Each path below is one point turned by a fixed rotation once a step. After each direction that follows a path, write how fast that rotation turns it, in degrees each step (0 if it stays still).
Each turn is a multiple of 5 degrees from 10 to 175, or 0.
Each row of a path follows its step; steps can be skipped.

step 2: [  4 -12   9  26  23   5  -5  -9   8   3  -7 -16   3   5  -2 -23   1 -14
   7   4   0  -2  21   1  -6   1   6  21 -10   1 -13 -11   7   4 -12   0
 -10   8  -1   2  -7   1  -1   2  -7  -8   1  10   3  -4 -11   4   2  16
  -8   3   7  12   4  -1   8  21  -5 -14   1   3  -3  24]
step 3: [  7  -7  14   5   4  14   7   6  -3   6   4   5 -14 -12   2  14 -16 -19
  -6  19  -3  -6  14  -9  -8  -1  12   6  -1  -7  -6  -7  -1  -2   6   4
 -16   1   6  13  14   4  15 -18 -26  -3  -8  -2   7   3  -6   7  11  -5
  -7  12  -3  -1  21   3  -1  -9  11  -8  10   4  20   1]
step 6: [ -3 -13  -4   2  -7  -9  -1  12  14 -17   7 -23  -6 -13 -12   2  21  -9
   3  11   5 -14  -4   7  -1   3   2 -12 -16  -4 -13   8  -7   4  14  10
 -13   0  -2  -7 -18   1   7 -11 -18   3 -10  -1  -1   3  17   0 -26  -4
   0   2   5   3  17  -7  -3  11 -13  -4  -1   2  -4 -10]
step 8: [  9 -13   0 -10   7   1   7  -6  -5  -6  -5   3   9 -15 -14   0 -10  -6
  16   1  -5   3   7  -7  11   0  -3   9  -3 -10 -20  12  -4  -3  -2  -5
  -2   7   2  12  -7 -23  21   9  -7  13  -4  12  22 -12  -6   1 -14  -1
   8  11 -20  -3   0  -2   9   1  -1 -23  -7  16   6 -10]
step 9: [ -1  -2  -3   1  21  -3   5 -21  -5  10   2 -17  13   5 -14   1 -22  -6
  -1  16  -7  -9  12   0   6   0   9   1 -17 -14 -12   3  -2  -6  10  -6
  23  11   7  -2   9  -4  -6 -11 -10  -3  -8 -14  -7  15   8  -4 -15   1
  14  14  -4   9  -5  -4  -3  -9  17   9   4   2 -11  -8]
step 10: [ 16 -12   2  21   1   6   0 -17   9   0 -12  -2  12  -3  -4  -3  -4  -1
  -8   2  -4  -2 -11  -4   5   2  -4  -3  -2  -7  21  12  30 -16  -6  13
  -1  10  -7   7  -4  -4  -6 -12  -3  -2 -12   6   5  15  12 -13 -14  -4
   8   6  -8   0   6   7  24 -20  -6 -12  -7  -8   9   7]
step 11: [-12   6  -9 -25  -6  -1   0   9  14  -8  -5 -19  11  -8  -8 -19   4 -16
  -2  23  -5   2  12   3 -13  -8   1  -1  -4  -6  15   1   7   8  -1  13
  -6 -12   6   6  14  -9   0 -19   9   1 -18  11   7  10  -6  -8 -14   0
  -3  15  -3  -7  -8  -6  -4 -11   2  -6  -8   2  -6  13]
step 14: [ -1  -3  -9   8  13  11   9  -9  -2   6   0   4 -14  -6  -6  -4  -9  -1
  -8  -1  -6 -12  16   9  -4   3  -1   0 -15 -13  11 -23 -15   5 -14   3
   2   2   4   6   4  -4   9  -1 -13 -21 -20   2  12 -12   8   8 -12  15
 -19  15  17  13  -1  10  16   3  -3 -10   1   6  -3  -8]
step 16: [  1  -3  18  -6 -13  18 -16  -5   4  11 -10  -5  -5   8  -8 -20 -10 -13
   9   4  -2   4  -1  -9   5 -11  -5   0 -16   5 -16  -5  -2   3 -12   3
 -20  -5 -12   4   1   4   1  -3  -8  -5 -12   1  19   4  10  -9  -4 -17
  11  20  20   9   9  -3  -6 -10 -21   4   6  -1  -7   2]
Directions:
[ 0 -1  3 -1  0  2  4  5  1  1  2  0 -4 -3 -1 -1  0  2  3 -3  2  4 -1  0
 -1  5  1  0  0 -4  4 -2 -3  3  0 -4  2 -1 -2 -2 -3  0 -2  1  1  3  4 -1
 -2  1  2  3 -5  4 -2  1  1 -1  0 -3  4  2 -1 -4 -1  4 -5 -3] : 55
[-2 -2  8 -2 -1  1  0  3  2  4 -4  1  3  3  2  2  1 -1 -2  2  0 -5 -7 -2
  2  4 -6  2  0  3  1  0  1 -2  1  3  1  1 -2  0 -2  1 -3  1  1  1 -1 -2
  3  1  1  2 -1  6  1  3  2  0 -1  1 -2 -1  2  1  4  0  2 -3] : 120
[-3  2 -3 -2  3  5  1 -1 -5 -6 -1 -8 -2  0  2  0  1  5  0 -2  1 -2 -7  1
 -2  0  3 -2 -1  1 -1 -3 -1  0 -1 -2 -1  3  2 -2  0 -3  1  2  0  1  2 -1
  2 -1 -1  3  0  1  4  1  3  3  0  2 -1 -2  1 -4 -1  1  5  2] : 55

step 0: [  1  19  11   2  -4   4  -8   8 -12  12  11  10 -10   3  21   3  10  16
  18   5 -11  -6 -11  -4  14  -7  -5   1  -7   1  -3 -16  -1  14  24   2
  -5 -19   2   5   3   9  -9   1  17  11   7  10  -2  -3   0   7   9 -17
  14   7   6   0   4 -22 -14  -2  14 -12   1   6   1   9]
step 2: [-13   2  12   0 -16  -5  -5   1   7   0  12 -18  -2   1  -6  26  15  19
   5 -10  15  11 -18   4   4   4  -9  -6   0   5  -6  21   7  25 -10 -10
  -8   0  17   8  14 -14  10  -2   2   3   1   8 -18  -4  -2   2   5  22
   4   6   8   5  -1  12  -9   9  -1  -5   5   2  -3   3]
step 4: [ 11  -2  -7   9   7  15   5  -8  16  -3  -5  -2  -2  -6  -7   6   3  12
  10 -21 -15 -13   3  19  13  -9  11  -7   4   2   2  -5  12  -5 -20  13
  15  -8   2  -9  16  11   7  -8  10   4 -20  11 -18  -1  -4  -1  -3   7
  -8  -1  -6  11   0  -3   6 -17 -12 -13   8  -6   5  20]
step 8: [  0   6  -7   9  -2  -6   2  -3   2 -10   2  15   7  14 -12  17  -4  -3
   4   3  21   2  -4 -13 -17 -15  -5 -11   7  -9  -6   1  -1  -9  -4 -13
  -5   3  -1   9  -9 -12   5  -8 -13   7 -28   8  -9   1  10   1  10   2
  19   2 -15   1 -10  -6  -9 -21  15 -11  -4  -5  26  -9]
step 9: [  3   7  12 -10  -2 -12  -2   7   4  17   4 -16   4 -15  10   0  -6  -3
  16  -4  -4  -6 -12   3   6 -15  25  -2   4 -12  -3  14 -26  14  20  -4
 -17  -4   7   1   7 -13   4  13   9  -4   0   2  16  -3  -7 -18   2  16
   0   4  -4   6   2 -11   3  -4  -5   6  13  -4 -14  16]
step 11: [-10  -5  21   0 -13   2  -2  -1   3   1  -8   3 -13 -16 -12   8   1   3
   7 -13   3   6  20 -19   6 -19 -19  -3  12  -1  15  16  -6  -3   4 -19
  13  -1  -4   0   4  -1   4  13   5   9 -11  12 -25  12   0  -3  -3  -5
   3  12   6   7 -10 -14  -6 -17   1  -8  -6  -5  -5   8]
step 12: [-17  -5 -13 -20  15 -23  -8  -4  11  22   1  -1  -7   2  -8  -6   5  -1
 -19  -7   4  -2   5  10 -10 -11   3   9 -14 -10 -20  13 -15 -12   2  11
 -12   9  -5  10   9  -5  -7  -9  10 -16  -6  -1   5 -17 -15   5   4   6
   9  -6  -5  10   2  -2  -1  10  -7   0  19   0   6  -1]
step 14: [ 11   0   7 -23  16   2  14 -13  -9   6  -5   1   1 -16 -23   0   8 -10
  -6  -2  -6  -4  -2  -8  -4  -3 -29 -16  18 -13   6   2  -1  -3  -7 -12
  19   0   4 -12 -17   8 -13  -4   0  -5  -6   7  14  -1  -1   3   9  -5
   2   4  -8   6  -3  -9 -11  -3  -7  11  19 -18  -4   3]
step 16: [  4   4  14   3   1  -5  -7 -15 -25  12  10  14   3   8   3  10 -11  -5
   1   3   2  -8 -23  -8  10   3   7  16  -2   6  12   9   1  -9  16   1
  11   6   3 -19 -13 -19 -23   7  15 -12   3  -8  -1 -12  -2   9  -4   1
   4   3  -5  -4   9 -12  18   1  14  -1  -4  -7  -5  17]
Directions:
[ 2 -4 -1 -1  0  3 -2  3 -1  4 -2  1 -7  0  3  3  1  6  1  1  0  2  3 -3
  0  0 -4 -2  1 -3 -2 -3  2  1  1  1  1  1  3 -2 -2 -1 -1  3  1 -6  1 -5
 -2 -2 -4  3  1  0  3 -4  2  2 -3 -1  0  3  0  5  3  0  3  2] : 25
[ 0 -1 -5  1  0  2  0 -2  0  3  2  0  0 -3 -1 -2  0 -3  4  1 -2 -5  1  1
  5  7  1  3  0  4 -3 -5 -1  2 -2  2  3  2 -5  1 -2 -3  1  4 -2  0 -1  0
 -1  1  4  0  2  2  3  2  0 -1 -1 -5  3  4  1 -1 -1 -2  1  4] : 115
[ 2 -3 -1  1 -1 -4  3  1 -1  4  1 -3  2 -1 -4 -1 -2 -3 -2 -1 -2 -3  3 -1
  4 -1  2 -5 -2 -6 -2 -3 -2  1  1 -2  1 -4 -1 -3 -2  1  0  2  3 -3  3  2
 -2  0  0  0 -1 -2  0  2  0  3 -4 -2  3 -6  0  2  2 -1 -3 -7] : 135
[-1 -1  2  2  3  0  1  0  1  1 -1 -3 -1  1 -5 -3  0  2 -1  0 -5  1  2  2
 -1 -2 -3  1  6 -1  4  0  0  0 -2 -3  4 -6  0  0 -6  1  6 -2 -3  1 -1 -3
 -3  3  0  0  1  0  3  2 -3  3  3 -1 -2  0 -4 -3 -2  1  5  0] : 110
[ 3  0  3  2  3  2  3  1  3 -1 -1  0  5 -3  3 -1  1  3  1 -4  2 -4 -3 -4
 -1  4  1  3  0 -4  1  2  1  3  0  1 -2  2  1  0 -2  4  0 -2 -2  2 -4 -5
  1  1  0  3 -4  1  6  5 -4  1 -5  2  1 -2 -2  3  2 -1 -2  2] : 65
[ 5  2  0  0  0 -2  0  0 -2  3  4  3  0  1  1 -1 -1 -1  0  1 -1 -2 -3  1
 -3 -6 -2  3 -1  0 -2 -3  2  7  1 -4 -1 -1 -4 -5  1  0 -2  1 -1  0  0 -3
  0  0  2 -3  4  1 -3  2 -4  1 -2  4 -4  0  5  3 -4 -2  3  1] : 45
[-2  1  1  1 -4  3  3 -3  3  1  1  4  3 -2  3 -3  1 -2  4  0 -1 -1  1  2
  5  0 -3 -5 -2 -1  3 -1  3 -1  1 -1 -1 -5  0 -5  2  2  0 -1  2 -2 -3  1
  5  0 -1  6 -4 -2  0 -3 -2  1  4  0  0  2  0  2 -5  0  3  0] : 110
[ 4 -3 -4  0 -2  0 -2 -4 -1  3 -1 -3 -1  2  2  1  3  2  0  4  1 -2 -2  0
  0 -1  7  5  5 -1  1  4  1 -1  1 -3 -4  2  2  1  2 -2  0 -1  4 -3 -3  2
 -2  0  4  3 -1 -4 -3  0 -5 -1  1 -3  1  1 -3  2 -1  2  4 -2] : 95

step 0: [ -3 -18   5  11  17  -2  11   8   0  -9  -4  20  16 -17 -11   7   3  -8
  -3  -1 -19 -10  -4   3  11   2 -14  -1  -1  12   2   5 -29  -4  15   4
   9   7  -1   9 -16   2   1  21  -1  11   4   0   1   7  -1  11  12  15
   1   8  10 -12  -5   6  -5  -4  16  -1   4 -24   2   3]
step 2: [  0 -15  13  -9   2  -8  -5  -4   2  11   7  -1   4  19   5 -13  -1 -16
 -14 -22   7 -19   7  -3   1   9 -12   9  -3   6  10  12  -7  -4  -6  -3
  -5  24   7 -11   7   6   5 -12   9   5 -29  -2  10   7   8  10   4  10
 -12 -16 -11  13 -12   4  12   5   3   5  -8  -5  -8  -1]
step 6: [  2   5  -7   9   4  -3   1  -3 -15 -12  -4  10  -1  -8  -7  -5 -15  12
   0  25  -9 -10   1  -8   8  18  -3   9 -17  -2   0 -16  -7  10   2  -3
   3 -14 -12  -2   9 -21 -12   9   2  14 -12   3  -5 -15   2 -13   3  -2
 -11   5  23 -11  -7  26  -2 -12   1   5   2   3   8 -15]
step 7: [-10   8  -9   9  20  -8   6   1   9   1  -1   5 -18   2  12  -9 -19   8
  -1 -15  -3  -2   4  13  -1  -4 -22   8  -1  -3  -7  -1 -19   0  -4 -14
   9   8  26   1  21   2 -22  -9  12   8   7   4 -13   3   2   6   2   0
  -5   1 -10   5  -1 -25  -1   9   6  -5 -11   1 -11  -1]
step 8: [  1 -29  -1  -4 -11   0   8   9  19 -12  -3  14  15   9   5   8  -9  -4
  -2  -6 -13   3 -11   5  17  10   3   5  -9  10  11  -9   6 -11  17  -9
   8  -2   9  16   4   0   7   8  -6  17  -8   6  20  10 -14   5  -7   4
   2 -12   6   6  -6   7   5  13 -10   3  14 -23  -3   0]
step 9: [ -4  -1   5   7  -4 -22  -3 -11 -13  11 -12 -14 -13   4   7 -11   7  -3
  17   5   0  13  11   0  13  14   0  11 -10  -3   1 -13   0  10  17  -5
  -4  -6  -9 -16  11  -3 -13 -14  14   9   2   0  -7 -12  -8  18  -6   9
   0  10  -9   6   3  27  -5 -11   4  -2  17   5  11   9]
step 11: [  4  -8 -11  17   7  24  -7 -13 -13 -15   0 -12   2   1   8   0 -15   4
  13   6 -21  -8  -1  12   0   3  24  -5  -5   6   4  19  18   4   7   6
  -1  -7 -17   7  13   7  13  12  -1  12  -6   8  12  -2  -3  15  -4  -5
  -2  -6  13  -6   0  12   0  17   3  -8   6 -15   3  -1]
step 15: [ -8  -3   2  12  -9   0   0  -2  10   4  -9   1  -5  23  11  -7   8  -1
  -9 -16  11   5  -9  -3 -12   8 -21  11   6  -3  -9   2 -10 -22  12  10
   6  10  12  -6  16  14 -17   7  26  -7   4   4 -15   9  -7   2 -14 -11
 -14   5 -10   7  -7   9 -12  -7  -5  -4  -1  -3  -1 -14]
step 16: [-11 -32 -12   5  -8  -9   9   1  11   0   1   8 -11  -3  -9  17   0  -5
   0   4 -11  -2   6  23   3   3   6  -9   9   3  12   2  -1  -5  13  -4
  17 -14 -22   8  -9   7  -5  14  -5  18  -3  -8   4  -6 -22 -10  11   2
 -11  15  -1 -11  -1   9  -7   7   6  14  -6  -6  -5   5]
Directions:
[-3 -2 -5  3 -4 -1  5  4 -2 -6  0 -2  2  1  0  0  1  4 -1  2  2 -3 -4  1
 -2  0 -4 -3  1 -2 -2 -5 -3  0  4 -4  0 -2  3  4  2 -2 -4 -1  0  0  0 -1
 -2  2  2 -3  4 -3  4  1 -2  1 -2  2 -1  1  0 -1 -2 -1  1 -3] : 45
[ 0  0  1 -3 -3 -2 -2  3  4  4 -1  2  1  0  2  2  2  1  1 -5 -4 -3  7 -1
  1  4  2 -3  2 -4  4 -5  0  0 -3 -1 -4 -2 -5  0  0 -4 -1 -2 -1 -1  3 -2
  1  1  4 -2 -1  0  1  0 -3  1 -2  5 -2  2  1  3  1 -1  3  2] : 95
[-2  0 -3  1  0  5  5 -2  2  5 -3  1  4  2 -4  1  5 -3  2  1  4 -3  1  5
 -2 -5  2 -1  5 -2  2  4  1  0  3  2 -4  1 -1 -1 -1 -1 -1  3  1 -1  0  1
 -4  3  0  1 -3 -3 -3  1 -1 -1  1  3 -2 -2  0  1  0 -2 -2  1] : 20
[ 0 -2  0  2 -2  2 -7  1  2  2 -3  0  2 -3  8 -2  0 -2  1  1  1  1 -4 -1
 -3 -4  0  1  3 -3  1  1 -5  4 -2  1  2  2  2  4 -1  0 -6 -4  0 -2 -1  2
  1  1 -1 -1 -2  3 -4  0 -1  2  2  1  2  0  1  4 -1  3  0  1] : 135
[-7  8  0 -1  1 -1  0 -2 -1 -5  0  0  4 -2  0 -4 -1  1 -1  1 -1  4  1 -2
  1  1 -1  3 -2 -4  3  3 -1  0  4  1 -5 -5 -2  1 -1 -1 -1 -1  2  1 -3  0
  1 -3  1  0 -1 -2 -3  1 -4  1  2 -3 -4  1 -4  1  1  0  3  2] : 135
[ 3 -3  2 -2  0 -1  4  3 -3  1 -1  0  0  0  0  4  0  1  0  1 -1  4  1  0
  2 -1 -2  1 -2  0 -2 -2 -1  4  1  3 -2 -3  3  4  4  2  0 -2 -3  0  3  4
 -2  2 -1  2  3  3 -9  2 -2  1 -3  0 -4  0 -2  1  1 -4 -3  6] : 40
[ 0  4  0 -1  2 -2  1  4  0 -1  5 -1  1 -1 -3  2  3 -2 -1 -3 -1 -3  1  1
 -4  2  0  3 -1  2  1 -2  0 -2  2  1  3  4  2  3  1  1 -1 -5 -1 -2  0 -1
  4  0 -2  3 -2 -4 -3  1  2 -4  7  3  1  4  1  5 -1 -1  0 -1] : 135
